Some points, each followed by its number:
-31 -16 -31  22  -2  17  40  -7  11   1  31  -7 -38 -41  30 -55 0
 50  -4 -63  47   2 -39 -39 -83  22 -46  26 -14 -69   1 -70  19 1
-30  22  -7   3   4  67  23  24  46  64  41  22  14 -32  -1  -3 2
-74 -74  51 -25 -32 -72 -16 -23  14 -27 -12  14  84  44 -26  93 3
  9  -7 -20  -9 -35   7  27  -8   8 -11  26 -14  -5 -12 -27  10 4
 39  17 -56   4 -21  58  -9  22 -40  27  -5 -16   2 -35  -9  37 5
-93 -26 118 -79 -88 -36  44  18  -6 -24   1  37  50 -39  35  49 6
-14 -32 -52   2  -7 -19 -16 -27  23 -17  -8   3 -12  -9  24 -17 7
 22 -12 -59  52  -5  92 -15  20  96  24 -53 -23 -18  -1  41 -52 8
-36  15  49 -34  24  -6  16  36  -1  27 -14   5  34   1  19 -16 9
 20  45  11 -48  39 -20  36  33 -15   9  22   8 -17   1   3 -41 10
 62  68 -30  26  22  36   7  16  16 -19  62  40 -41  10   4 -52 11
-35 -40  33 -17  -5 -12  43  41  -9 -25   1   4 -20 -32  45 -28 12
 45   6 -18   1  10  -1  -2  -1 -38 -35   3  -6 -28   7 -22 -20 13
-34 -27 -88   8 -20  83 -25  11  35  17  18  58  56   1 -26   5 14
-41  17  59 -50  20 -30  12  37  -5  23  -7  12  42  -2  21 -11 15
-19 -57  30 -40 -13  36  17  92 -58  11 -37  -4  24 -38  26  27 16
 26  -8  72 -49 -56 -34 -23  38 -41 -69 -40  13  57  13  17  73 17
-17 -67 -52   0  -9  29  -6  33 -60 -53   8  30  -9 -37  10 -35 18
 43  55 -28  28  -8  43 -23  -7  -7 -19  62  53 -25  18 -12 -26 19
-18   9 -12  39  15  74 -22  29  37  58 -12   0   0  -4  20 -17 20
  1  18   8 -17  32 -14  13  -3  12   2  30  35   1   1 -21  -6 21
 -5 -12 -24   6  16  26  18  22  -8  11   1  -9  -1  -2   3  -8 22
 42  36 -50  -9  15  33  -3  14  -4  33   2  11   1  -6 -39   7 23
-30  -8  57  27  -5 -42  -4  -3 -28 -24   4  -9 -14  25  53 -23 24
 23 -68 -80   9  29  -1  30  42 -35 -68  14  14 -63 -24   2 -58 25
  8   9 -27  -3 -16   4  26 -10  29   5  46  -6 -18 -30 -39  13 26
-48  38 -12   4  -8 106  26  15  84  95  54  38  31 -36   1  -3 27
-26  -2  63  21   5 -42  -3 -21 -17 -20   9  -9 -12  32  48 -19 28
 10   7 -50  11  21  10 -15  -7 -15  19   8  12  -5   3 -16  -2 29
 26  -7 -28  27 -22 -10 -38  -5   7 -48 -11   9 -26   8  44  -3 30
-23 -14  34   9 -24  21   2  13 -29 -16  12   6  20  24   7  -2 31
 25   3 -49  12  24  85 -21  -7   5  85 -67 -74   5 -14 -73  34 32
 78  76  29   0  93 -51 -47 -16  31  55 -64 -46 -16  43  -5   6 33
 29  -3 -37 -17  27 -39  -1 -24  -1 -24 -13   9 -19  -4 -26   7 34
 -9   2  -6  46   7  51 -66  -4  69  22 -44  -6  32  33  39   9 35
  7  28  22   6  31 -19  22  -6   2  19  -6 -36   7  34  -3   0 36
 -46 -105  -11  -12  -88  -11  -23   -2   22  -84   -9   35    9  -56   43   15 37
 20  17  53 -51 -28 -32  41   9  -8 -17   9  -7  37  -3 -42  64 38
-40 -84   1 -24 -12 -20   9  39 -60 -25 -36 -16   0 -36  13  28 39
-22 -45  63  34  -7 -37 -20 -26 -22 -35 -26 -39 -34  36  36 -47 40
-27 -31  16  24   1 -13  -9  -4  25 -17   5  13  -5   8  19  -3 41
 21  11  38 -26  -7   1  19  43 -49   9 -14 -21   0 -15  13  11 42
 35 -37 -57  18   4   1 -56  16 -43 -30 -45  -4 -18  -1  14  16 43
-31  34  45 -17 -19   2  -9  42 -78  35 -15 -15  54  19  26  27 44
 15 -65 -76 -54  19 -13  22  63 -51 -54 -13  21 -28 -66   9 -31 45
 -1  25  27   9  -4 -53 -46 -44  22  10 -13   3  -2  19  27  31 46
 42  82  33  17 -46  90   9  19  -8  33  56  10  30  31 -61  60 47
-36   3   6   8  68 -53   5  -3  15 -21  21  45   2  25  19 -50 48
-42 -20  -1  40 -39  78 -34  26  -9  75 -37 -33  26 -14  45  26 49
-49 -24  18 -29  -1 -24   1  34  17  27 -28  32  34 -15  55  15 50
 22  -4 -29  -7  21 -46  -4 -15   5 -24 -13   4  -9 -13 -24  14 51
 23  11 -21  11   6  25 -17   2   2  23 -30 -16   8  11   5  12 52
  1 -21 -20   7  25  32  13  42 -17  17 -11 -13   5 -11   6 -26 53
  1  -8 -17  24  -9   6 -31  -5  -6  42 -52 -34  24  11   1  62 54
-36 -73   6  32 -84 -17  15 -24 -21 -68  52  10  -4   1 -13  38 55
  9 -36 -22  -4 -21   7  25 -10  -5 -28 -16 -36 -16 -24 -22   7 56
-65 -74 -18  29 -59 -16 -39 -74  75 -30 -31 -29  23   7  27  -8 57
-57 -18  84 -19  -9 -53  32  56 -37 -60  31  71  10  -8  86 -21 58
 36  60  22  11 -33  59   3  22   0  26  37  12  37  34 -43  49 59
-59 -61  46 -22 -23 -61 -17 -15  -3 -32 -17  11  74  35 -26  70 60
-22 -18  28  -8  13 -20   5  18  26 -32   3  37   0  -9   9  -4 61
-57 -10  52 -34 -69  59  37  54 -43  46  24  -1  70 -28 -17  53 62
 32  11 -28   2 -31  50  12  37  -6  -8   6  10  20   5  -7  10 63
 38  20 -15  -2  16   2  22  -8  10  -1  12   3 -39 -37 -14  15 64
 23   8 -37   4  22 -10 -35 -28  -4  18 -22 -11  11  23 -35  14 65
-77 -88  51 -26 -33 -76 -22 -32   5 -39 -16  10  87  35 -33  92 66
-37  -9  20 -14   4 -26 -18 -12   3  12   4  18  53  31 -35  44 67
 38  27 -37  16 -32  63  -2   5  30  -1  16   3 -22 -22  11  -8 68
  6 -16 -51 -13   7   7   8 -11 -16  27 -11 -35  -2 -24 -55 -15 69
-74 -27  84  16  26 -54  15 -35   6  23  -2 -31  20  44   6 -15 70
 -5  -8 -20 -31 -16  32  30  29  27   0   5   9   4 -44   7  -8 71
 36  52 -51  31   7  77 -11 -12  13  19  40  38 -50 -16   2 -82 72
  6 -14  -1 -24 -19  25  20  50 -48 -29  20  18  43  18   0   7 73
 13  43   0 -35 -19  -9  -2 -21  18   0  -1   6  20  11  20 -10 74
-62 -27   9 -35   0 -19   1  30  36  26 -24  23  38 -21  42  13 75
 24  23  37   6  20 -54 -24  11  23 -33 -10  36 -26  15  65 -12 76
-23  34  65  -3   6   8  -4  14   4  30  -6  -2  33  31  24 -15 77
 -3   6  -7  48 -37  48 -38 -29  63 -14 -17  -5   1  16  20 -26 78
 46   7 -42  32 -26  14 -39 -39   6 -40 -21  -9 -39   8   7 -20 79
 25  70  17   7   6  34  24  14 -16  69   7 -30  -9  -7  -6  42 80
 -15  -48   54  -33  -30  -85  -54   16 -107  -33  -85  -40   54   28   25   81 81
-58  -2   9  25  64 -32  20 -21  20  28   7   4   9  39  43 -55 82
  1 -28 -31  12 -15  38   4  21 -48 -23   4  -3 -19  -4  21 -49 83
 -2 -34 -61   9  21  56  53  28 -16  -9  56  18 -29 -37 -32 -62 84
 43   8 -21 -10 -35  22   5  47  27 -39  28  58   9 -17   5  45 85
 -9  51  19  11   1 -17 -27 -37  28  10  17  24  20  24  21  26 86
  9  -2   1   3  22 -17  14  -5  32 -17  -2 -10 -39  -9  14 -46 87
 59  89 -28  37  10  91  10  21  61  44  45  16   3  29 -23  -9 88
-32  32  20  -4  -4  24  49 -13   5  61  25 -23  23   1 -28 -22 89
 25  17   5  12  38 -24 -36  -4  28   9 -11  14   4  28  16  17 90
 58  37 -41  17 -35  71  -1  11  37  -4  17   2 -33 -21   7  -8 91
  0   3   5 -10 -49  42   4  -2  30   2  19   9  45  11 -45  63 92
-39   9  31 -26  51 -29 -79  41 -66  48 -49  39  51  30  59  -2 93
-60  -2  10  21  54 -30  28 -21  17  18  -4   4   7  38  38 -50 94
  1 -42 -28  -1  25 -29 -14  26 -65 -57  16  37   2  24   9 -10 95
  48   15 -100   29    0   91   -8   34   22   44   -2   -4  -13  -37   -8    1 96
-47   5  63  -9  -3  -5  55  -3  48  56  -9 -45  10 -10  12   5 97
-43 -21  52  12 -28 -44 -53  55 -29 -30 -44   5  58  55  78  30 98
 44  19 -74   6  30 -20 -57 -64  -8   6 -24 -17  12  39 -79  37 99
-26  13  24  19   6 -31  17 -28  59 -24  24  28 -25  19  31 -60 100
-15  25  37   9  28 -51   6 -40  68   0 -24 -10  -4  33  39 -43 101
-23 -62 -61  -1  -9  53  -7  23  32  11  -9  24  33 -25 -36  39 102
   2  -25 -108   10  -49   99  -37   10   57   16   -3   20   30  -32  -59   26 103
  9   0 -53  43 -27 116  30  -9  29  32  31  -9 -22 -12 -25  -5 104
-48   8  90  -7  43 -68   5  12 -40 -15  15  35 -14  27  54 -59 105
 58 -17 -95  20 -36  57   3 -44  82 -14  16 -18 -66 -69 -73  -6 106
  1 -20 -10   0 -37  -1  24   2 -28 -45  31   3 -46 -45  28 -23 107
 -6  21   9 -26  25 -58   1 -31  -9  10  26  11  -1  -7 -18  -5 108
 -34 -127  -14    7    6  -30   16   25   -5  -80    1   23  -36  -29   10    2 109
 -5  -9 -36  11  -8  52 -15  51 -32  -2  10  38  18   7  13  -3 110
 16  28  37 -29 -10  11   7  48 -60  22 -17 -30  13 -13   8  22 111
  23  -84   77   -2  -15 -127 -102  -43  -41 -127  -62   20   12   39   34   94 112
 34  -8 -35   0  21 -31  27 -10 -37 -21  11 -26 -61 -21 -18 -33 113
Which five points above are nearest to each new point by angle? Their numbers follow each, nearest first.
 25 -56 -83  22  48   1  27  35 -25 -62   8   8 -66 -24   5 -67 25 45 113 84 18
 54 -20 -96  15 -37  55   9 -36  60 -27  16 -20 -56 -69 -52   7 106 26 68 91 103
 12   1 -71   9   4  29 -21 -22 -17   8  53  47  14   5 -58   2 29 14 19 23 103
 46 -59 -75  35   4   5 -69  13 -52 -30 -63  -4 -19  -5  17  23 43 30 79 18 95
 19 -30  35   2 -36 -80 -32  25   0 -79 -37  -4 -21  16  61  13 112 76 98 30 17
 28  96  13  68  36  27   7 -24   5 107  32 -43 -31  28  -2   4 80 88 36 33 89
-69 -10  59  12  28 -52  12 -34  -2  18  -2 -15  18  39   9 -14 70 94 28 82 105
 40 -62 -88   7  42  -3  31  44 -39 -63   9   6 -66 -34   4 -67 25 45 113 18 84
  3 -29   9 -25  -8 -69 -14 -13 -27 -15 -47 -28  14  -2 -14  54 81 112 60 66 3
-37   4  23 -34   0 -20  47 -16  33  -1  35  21  -3 -15   3 -39 100 21 61 48 12
-102  -24  103   18   47  -93   30  -49   11   27    6  -21   31   51   11  -22 70 94 28 82 105
-11  15  14  27  10 -17   2 -21  40 -11  30  14 -10   8  25 -36 100 101 48 82 87
-17 -44  -1  -9   2 -27   6   2  -9 -33  -5   7  -7  -4   0 -12 109 39 37 95 12
-25  -3  68 -20 -12 -48  21  33 -34 -57  22  55   3  -1  71 -13 58 105 24 12 61
 -1 -14 -21  29  -7  44  13  12 -75 -23   2  -3 -19   9  14 -54 83 18 25 84 53
 44 114  22 -32  50  -8  20  11  22  48  19  20  -8  12  -3 -10 10 80 33 21 88
 19   9  -6  16  26  -2 -30  -4  26  -4  -2  12   4  27  11  10 90 35 33 86 46
-36 -47  13 -36 -12   2 -22  14 -75  14 -55 -46  51  19 -40  51 81 39 60 44 66
 10  -2   2  35 -44  43 -32 -29  59 -16 -17 -15  -7  16  19 -20 78 8 35 79 57
  9  41  26  18  43 -31  20   3  -7  38  -4 -34  15  35   5  -3 36 33 77 80 82
-10   0   6   4 -51  33   5  -2  29 -12  38  21  46   6 -46  60 92 59 47 62 85
 25  35 -45  14  -3  53 -10  -1   6   0  30  26 -26 -14  -5 -55 72 11 19 68 91
 -1   6   3   3 -80  76  -5  -7  50   1  48  11  85  28 -75  97 92 59 47 103 62
 15 -26 -14  -4 -30   4  28   8 -21 -44  24  -2 -47 -39  28 -29 107 25 83 0 18
-11  62  49   0  13  17  13   0  17  48  10  -8  35  44  12   0 77 36 89 80 9
 44  44  -3 -31  45 -44  35  14 -33 -31  46  45 -13  33  -2 -33 10 21 11 48 13
-16  18  26   8  28 -38  -2 -28  55   1  -1  -5  -7  27  42 -39 101 100 82 94 48
 10  13  14  15   9  28 -31   1  46  24 -28   6  16   4  17   7 35 20 8 78 52
-49  12 110 -26  57 -87   7  27 -58 -15  26  43 -29  18  84 -90 105 58 24 28 48
  7   8  -6  32  54 -20 -17 -10   2  21 -45 -20  -7  30  23 -25 33 90 82 94 101
 25 -53 -73  13  32   7  23  39 -25 -56  16  12 -58 -22   2 -53 25 45 18 84 83
 18  11  25   6   7 -26 -31  -1  15 -16  -3  20 -20  10  37   1 76 90 46 30 28
  2  -3 -24  52 -45  58 -35 -28  70 -24 -11  -3   1  12  27 -30 78 8 35 68 79
 21  12  -7  24  32 -11 -35  12  36  16 -10  14   6  20  -7  30 90 33 35 65 52
 16  20 -15  19  33  -2 -28   8  40   8  -5  17  -1  33  12  22 90 35 33 86 88
 10 -39 -73  21 -22  30   0 -36  77 -12  19   2 -39 -41 -20  13 106 103 26 7 104
 45 -59 -77  15  37   0  34  51 -40 -58  21  13 -60 -26   7 -56 25 45 18 84 113
  5 -42 -14 -12 -25   3  38 -14  -6 -15  -4 -55 -18 -26 -21  -2 56 4 69 113 106
 61  17 -23  25  28 -26 -16 -23  -6  -5  -2 -11 -46   2 -41  27 1 34 99 51 64
 45  -9 -66   7 -25  38   7 -23  54 -12  14 -13 -56 -40 -40  -6 106 91 68 26 64
-33 -75 -18 -42 -50  40  50  42  21 -44   7  13   4 -52 -16   1 71 37 109 102 18
 37 -10 -51  40   5 -31 -32 -66  17 -33  20  -7 -63  -7 -58  24 1 34 51 99 106
-13   3 -25  45  15  94 -29  34  42  76 -16   2   6  -4  17 -24 20 8 49 27 2
 36  29 -68  11 -19  53 -10  23 -36  36  -9 -10  -7 -28  -5  42 5 96 23 52 63
 49  82 -15  25   2  74   6  12  46  28  33   6   9  27 -25 -12 88 47 59 91 11
-43  78 122  -6   3   9 -15  22  -1  56  -5  -7  52  70  59 -20 77 9 15 44 93
 51  40 -19  22  27 -21 -23  -4  32  -7  11   3 -17  20  -6  21 90 33 1 99 11
-51 -30  46   9 -79  28 -43  16 -10 -31  23  34  61  38  21  65 31 3 98 60 66
 14   8   1   9  44 -15  24  -9  42 -31 -11 -17 -53  -9  20 -61 87 100 101 113 0
-32 -41  35 -16   9 -27  41  34  -4 -27   4   5 -29 -22  46 -31 12 58 61 109 105
 32  40 -62  22   3  70  -8   3  14  12  33  27 -36 -10   7 -62 72 11 68 91 19
 -12 -105 -100    9  -50   34  -34    4   26  -40  -20   17   13  -41  -32   58 102 103 37 14 56
-40 -18  57 -18  -7 -42  18  44 -25 -49  30  59  -9  -2  67 -23 58 105 12 61 24
 43  57 -19  13  13  56   5   4  29  19  27  11  -4  21 -15  -5 88 11 91 19 23
  19  -41 -101   65   20   48  -46  -54   78   34  -27  -47  -36   -6  -64  -15 106 32 8 103 1
 41  72  40  48 -45  60  -9 -56  39 -10  -4 -23 -10  27  26 -26 78 91 68 88 79
  -8  -63  -87   29  -77   40   43  -76   19  -13  -33 -105  -42  -68  -19  -17 56 106 4 69 57
-46 -10  30 -18   2 -31 -19 -20  11   6  15  28  63  40 -32  58 67 3 60 66 92
  0 -14   1  12  16 -15  -3  17 -43 -15  -7  -7 -16   7  10 -22 95 83 25 40 24
 35  29 -41  -2  22  20 -12  12 -12  31   5  12   0   5 -29   0 23 29 96 88 5
 15   5  -3 -38 -37 -12  15  10  -8  -3  -6  -1   0 -30  -1  41 38 17 6 4 42
 -8  29  -6 -27  26 -58   2 -33  -7  13  31  22  -4 -10 -18  -7 108 21 48 34 51
 12 -34 -21  -1 -57   0  36  18 -28 -51  20  -5 -75 -56  40 -37 107 25 83 0 12
 -7  15   1  -3  11 -12 -24  -6 -20   9  -5  15  18  18  -4   0 93 67 65 44 86
 44  47 -17 -30  48 -46  27  23 -32 -51  60  47 -17  30   4 -58 10 11 21 48 13
 -49 -124   20  -32  -35  -33   -1   35  -71  -69  -46    7   25  -37   -2   40 39 109 37 81 16
 27  20  50  -4 -14  12  51  31 -14 -19   9 -10 -26  -9   6   8 42 111 38 12 10
 -51  -62   -6   48   25   62  -49   22  -19   75 -127  -62   16  -11   62   -5 49 54 20 35 52
 54   7 -93  27  11  99 -16  33  23  60  -7 -12 -17 -41 -17  -3 96 23 5 104 68
  8  -7 -45  33 -20  94  23   5  11  32  24 -18  -8 -24 -25  -3 104 96 68 103 91
-56  47  66 -47  -7 -46 -27 -12  11  60  -9  29  80  18   2  83 67 15 3 86 60
-67  16 114 -13  36 -69 -19 -36 -75  40 -46 -68  74  69 -20  21 70 44 81 36 77
-23 -10  -8  30 -23  51 -19  18  -6  44 -33 -21  15 -14  32  19 49 20 54 52 35
-62   5 115 -13  48 -86   2  10 -49 -23  12  46  -9  34  72 -84 105 28 24 58 48
 48  -8 -48  34   0 -33 -29 -72  22 -44  24  -1 -52  -9 -59  12 1 34 51 106 79
 41  49 -63  16  16  75  -3   8  20  16  39  26 -52 -28   2 -79 72 11 68 91 19
-17   8 -24  45  29  92  -4  30  50  75 -12  -7   8  -3  28 -20 20 8 27 2 49
 -3   6  31  37 -65 102 -26   8  94   6   7   5   8   8  61 -16 78 8 35 20 68
-19  -3 -34  19   4  37  19   6  39  15  11  15 -60 -51  17 -18 0 72 104 68 106
  89  -99 -112    5  -99   22  -53   32  -98 -127  -30    1  -37  -13    9    8 43 18 30 83 25
 15 -22 -30 -59 -25 -26  12  -4  16 -15 -22 -17  13 -41 -24   5 56 51 4 45 69
  2  26  13  12  -5  15 -29 -12  32  17 -20   8  27  26   7   3 35 86 78 90 77
-23 -54  -2   2 -22 -10   1  -4 -17 -12 -17 -19  -8 -32   7   9 39 37 109 56 55
 53   4 -53 -14   2  17 -12  -5  47 -25   9  20 -23 -24 -46  -4 106 91 64 1 26
 39  17 -30  14  20  42 -38  16  -1  37 -48 -25   8  21   2  15 52 32 54 96 65
  50   87   79  -65 -101  -28   79  -34   82  -65   26  -28  -15  -25   -1   52 38 74 4 6 26
  2 -39 -48  25 -12  46  26  32 -75 -42  14 -12 -40   9  31 -81 83 25 18 84 107
 23   5 -36  18 -18  25  35   0  34  10  40 -16 -24 -23 -43   7 26 106 4 104 91
-20 -38  33 -14   5 -16  42  37  -8 -30   0  15 -25 -33  46 -21 12 58 61 109 107
 31  -8 -44  36   4 -28 -28 -67  16 -27  22  -3 -40  -3 -51  15 1 99 34 51 106
 52 -42 -27  20 -34   3 -46   3 -56 -38 -53 -46 -18   4 -21  75 43 54 81 56 112
 -8  41  37   9  43 -57  30  -5   6  31 -17 -46  12  45  20  11 36 33 70 101 94
 12 -53 -47  57 -24  96 -25  63 -49  -8 -14 -11  13  22  15  30 110 63 5 49 83
-16 -49  -9 -16   8 -41   8  -4 -18 -42  -1  10  -4  -9   2 -16 109 95 45 39 25
 48  61 -18 -29  59 -55  41  30 -49 -54  81  56 -14  31   6 -59 10 21 11 48 13
 11 -16   4  -3 -24   4  -3   0  23 -17  -7  -9  -5 -17   5 -11 37 56 57 106 78
 43 -50 -15  35 -18   2 -36  -2 -47 -32 -47 -43 -23  -2 -25  68 43 54 56 81 112
  48   21 -109   27   10  105   -7   34   35   56   -1   -4  -17  -40  -18    1 96 104 23 68 91
-26 -40  20 -13   2 -14  39  33  -5 -25   0   5 -21 -27  36 -18 12 58 109 39 61
-24  10  23   5  80 -53   3   2  -3 -19  27  44   3  37  27 -42 48 105 82 94 21
 49  18 -43  17  20  40 -31  16 -12  37 -59 -35   9  22   5  19 52 32 54 5 65
  9 -37 -27 -10 -26  -2  33 -11 -13 -16 -14 -49 -12 -25 -35  11 56 4 69 113 106
 52  48 -64 -14  15  40  -8  13  -4  39   3   4   9 -15 -43  19 23 96 5 29 88
-29   4  17  22  74 -57   6   2   4 -16  22  48   5  46  32 -44 48 82 94 105 100
 -1  -2 -37  24 -24  66  11  -5  14  14  17  -6 -10 -16 -18  -1 104 96 68 103 91
 21 -21 -22 -49 -20 -24  19   4   7 -17 -18 -22   7 -39 -25  17 56 4 51 45 38
  0 -23 -27  16  -9  36   4  13 -44 -24   3  -4 -17   6  18 -43 83 18 25 84 110
-33 -84  10 -31 -25 -22  20  42 -82 -30 -38 -14   9 -41   9  21 39 16 81 109 45
 32  66  15   0  21  19  11 -15 -42  43   1 -43 -36  -8 -11 -35 80 10 36 33 89
-16  23  39   2  20 -53  -1 -30  56  -7 -11   7  -9  36  47 -38 101 100 76 94 82
 42  57 -68   9  -8  64 -14  -3  -2   6  42  40 -36 -24 -12 -65 72 19 11 68 91
-12  48   9 -46  25 -84   9 -42 -25  21  45  35   0   0 -48   0 108 21 10 34 51
 32 -12 -34  22  -3 -32 -25 -46   6 -29  13  -9 -33  -8 -41  14 1 51 34 99 79
  67   24 -123   41    6  115   -9   40   31   61   -6   -9  -24  -39   -5   12 96 68 91 5 104
-17   8  21 -66 -40 -17  28  -4  12   3  11  12  72   2 -41  35 38 67 92 6 3
  -6  -35   86  -51   37 -126  -21   20  -85  -29  -58  -12   21   27    4   29 81 112 17 60 98
  9 -19 -32 -12   7  -2   7  -9 -14  16  -9 -27  -6 -23 -49   1 69 56 32 106 99
 38 110  50  29  53 -26 -23 -41  32  40  21  -8 -28  35   3 -24 33 36 86 90 101
-42 -42  33 -63 -53 -25   8  14 -10 -43  37  51  42 -28  14  38 6 37 58 66 60
-24  25  25 -39  54 -79  27 -44  15  14  -2 -13  14  17 -34 -21 108 36 70 101 21
-18   4 -26  33  23  91 -20  32  45  71 -17   3  12  -6  26 -11 20 8 27 2 49
  1 -15 -12  48 -39  48 -38 -41  78 -17 -16  -7   3  25  28 -26 78 35 8 57 79
 33  36 -68   6   8  70 -12  -9  12  23  35  24 -40 -22  -2 -63 72 68 11 91 96
 36 -49 -24  20 -21  12 -44  -4 -39 -29 -49 -31 -14  -1 -17  61 43 54 56 81 112
  7 -41 -21  -5 -52   5  46  18 -21 -66  47   6 -75 -61  26 -38 107 25 0 18 83
 30  -7 -93  11  -3  99  -3   8  37  44 -31 -27   2 -41 -37 -10 96 103 32 104 8
 25  25 -10 -24  36 -35  23  20 -35 -20  34  39 -12  11  -4 -31 10 21 95 48 13
 37  18 -27  17  23  27 -25  16  -4  34 -45 -17  10  21   1  15 52 32 54 65 33
-12 -33  31  12   2 -35 -17   6 -24 -11 -54 -43 -32   3  69 -23 40 24 28 98 81
 31  27 -26  14  23  39 -22  13  -2  31 -37 -24   9  14   0  11 52 32 96 23 54
 13 -17 -50 -11  16   9  16 -11 -17  23 -20 -40  -8 -30 -54 -11 69 32 56 113 106
 54 -48 -22  36 -32   8 -48  -4 -58 -44 -49 -50 -22   2 -24  69 43 56 54 81 112
 51  52 -52  -2  17  31 -12   6  -2  26   1  13   4 -10 -36   9 23 96 29 88 5
-22  -3  14  13  74 -57   4  -7   5 -27  24  40  11  31  23 -31 48 82 105 94 100
 38 -13 -47  34   3 -27 -32 -56  14 -33  19 -13 -45  -6 -46  20 1 34 99 51 79
-31 -67  -4 -14   5 -40  12   3 -23 -51  -7   8  -8 -17  -6 -31 109 39 18 45 95
  -9  -32   69  -31  -25 -125  -12  -53    3  -61  -18   -6  -11  -10   -3   35 112 66 60 3 46
 16  13  -8  28  38 -12 -32   1  30   9 -13  20   4  25   1  24 90 33 35 65 86
-34 -41  34 -11  -5 -22  47  38  -9 -27   8   8 -30 -24  52 -15 12 58 109 107 61
 48 -12 -84  11 -29  49   9 -40  53 -13  17 -17 -63 -57 -52  -3 106 26 91 68 104
-26 -13  -2  30 -33  58 -20  25 -12  55 -35 -25  28  -8  30  32 49 54 20 52 35
 51  37  -5  -3 -45  -3 -19   1  -3 -50  38  55  -8  14  20  30 85 19 30 11 91
 36  38 -66  13   4  61 -14   0   3  21  37  27 -44 -24   5 -77 72 11 68 19 91
 -2   1   0  32 -26  32 -31 -25  48  -9 -16  -5   1  20  26 -16 78 35 8 57 79
-30 -14  -6  29 -17  46 -17  17  -4  50 -35 -25  16 -14  20  12 49 20 54 32 35
   2  -23   24    9   16 -101  -29  -27  -57  -37  -12   -5  -27   17   11    9 112 81 24 28 40
-45 -77  -4 -12  -3 -53   6   4 -19 -79  -7  13 -10  -2  11 -26 109 37 95 39 12
-19   7  10  11   6 -14   1 -22  39 -12  31  15 -18  14  21 -38 100 101 48 87 82
-24 -47  27 -12  12 -14  40  40  -4 -33  -2   2 -25 -30  53 -33 12 58 109 61 107
 36  25 -29  10  25  27 -31  13  -6  35 -46 -23   9  26  -5  17 52 32 65 54 33
-27  49  95 -59  -8 -58  41   4 -48  34  25   4  18  -4   5  12 15 9 6 38 44
 -8 -18  -8  -6 -36  34 -63  10 -39  56 -68 -30  35 -13  -5  71 54 49 32 52 5
 38  41 -59  19   0  70 -14 -12  10   9  47  37 -40 -25   7 -68 72 11 19 68 91
 14   6 -22   7  -8  12  24  -4  27  12  28  -8 -15 -21 -27   9 26 106 4 64 104
 41 -42 -59  24  -3   0 -67   7 -49 -31 -55 -16  -6  -4   6  32 43 30 79 54 52
-12 -28  35  14 -27   1 -63  16  23 -16 -44  14  42  17  33  68 98 17 112 3 60
  1  14  48 -19 -27 -27  66  -5  15 -13  55  -4 -53 -46   4 -11 107 12 26 64 4
 47  52 -12 -28  55 -43  37  28 -35 -42  51  59  -5  31   4 -42 10 21 11 48 13
  4 -32 -13 -10 -22   0  26  -9   4 -20  -8 -28 -14 -22 -18   2 56 4 106 69 109
 19 -10  32 -23 -29 -17 -16  29 -26 -47 -18  12  30  -2   6  44 17 81 112 38 98
 42   8 -53   6 -12   5 -65  22  -3  -8 -42   7   3   6  23  26 43 52 30 79 54
-33  22  79 -21   5 -46  18 -25 -15  15   6 -19  15  15  -7   9 70 15 28 77 97
  0  -9  -9  28 -24  31 -25 -17  44   0 -14  -2   0  11  11 -19 78 8 35 57 20
-20 -35  15 -21  -7  -8 -12  11 -51  17 -34 -31  33   4 -23  24 81 39 44 16 60
 47 -11 -91  15 -32  61  13 -36  70 -17  15 -22 -68 -70 -59 -13 106 26 68 91 104
  0  61 -28  14  12  10 -48 -56  63  38  -1  14  38  46   0   1 86 35 90 65 74
 23  21  41   4   8 -44 -26  11  18 -28  -9  20 -23   3  55  -2 76 28 46 24 105
-70   4 102  -9  51 -78   6   7 -48 -19  18  30 -21  28  77 -69 105 28 24 58 48
-25  -8  33 -27 -26 -21  32  14 -46 -10  39  14   6 -17 -11  19 6 62 38 58 73
-28 -11 -15  42 -27  65 -31  32 -10  62 -43 -31  28 -20  51  26 49 20 54 52 35
-31 -53  -8 -44 -11  35  36  40  55  -9  -4  20  47 -19  -2 -11 71 102 75 14 50
-11 -25   3  12  19 -25  22  13 -43   8  -6 -18  -8   0 -11  -3 39 113 95 81 42
-27 -10  24 -15  -6 -20  -7 -12   2   6   3  23  44  18 -27  43 67 3 60 66 38
  1 -28 -61  22  -3  -5 -40 -18  20 -16 -11  20 -11  -9  18   7 7 30 43 79 57
  6 -29 -29  35 -10  41   5  26 -86 -31   8  -3 -20  16  34 -73 83 18 25 110 95
-24   8   8  22  15 -39  -6 -33  48 -18  36  21 -35   9  16 -54 100 48 87 101 82
-18 -24 -14  44  14  38 -72  11  15  20 -29  11  19  30  29  14 35 20 49 52 54
  1  76  63   9  56 -39  -1 -25 -35  43  -2 -31  -6  55  20 -49 36 33 77 105 28
 42 127   5   9  54  20 -19 -38  47  88  33   5  -7  27 -32 -32 88 33 80 23 11
  4  26  21  10  25 -29  20  -9   9  23 -10 -36  12  34   8   4 36 33 101 70 97
 45  97 -19  22  20  86   9   7  52  33  46   8  -8  33 -17 -18 88 11 72 91 19
 18  25   3  26  43 -23 -42   7  37  11 -10  18  18  42  17  25 90 33 86 46 35
 46  61  -4 -35  47 -39  33  30 -66  12  13  -2 -39  -9   0 -53 10 113 13 42 11
-11 -32  44 -28 -16 -90 -11 -30   5 -41 -22  -9   0  -5   3  29 112 66 60 3 81
-68   2  80 -23 -11  -3  71   4  60  69 -16 -56   6 -18  10  17 97 89 9 70 15
 38 -56 -66  29   0  13 -70  25 -58 -33 -61 -11 -16   1  15  34 43 30 18 79 54
-16 -43  11 -23  -4 -17  21  30  34 -23 -23  -1  -4 -32  39   2 12 75 50 37 61
 12   1 -16  15  -3   4 -28 -25  11  -6   8   5 -14  -1 -28   0 1 99 106 79 65
 36 -63 -91  13  42   5  44  42 -36 -68  14   9 -80 -30  15 -75 25 45 113 84 83
  5 -34 -24  -4 -20   1  35  -8  -9 -20 -10 -38 -15 -26 -18  -1 56 4 69 113 107
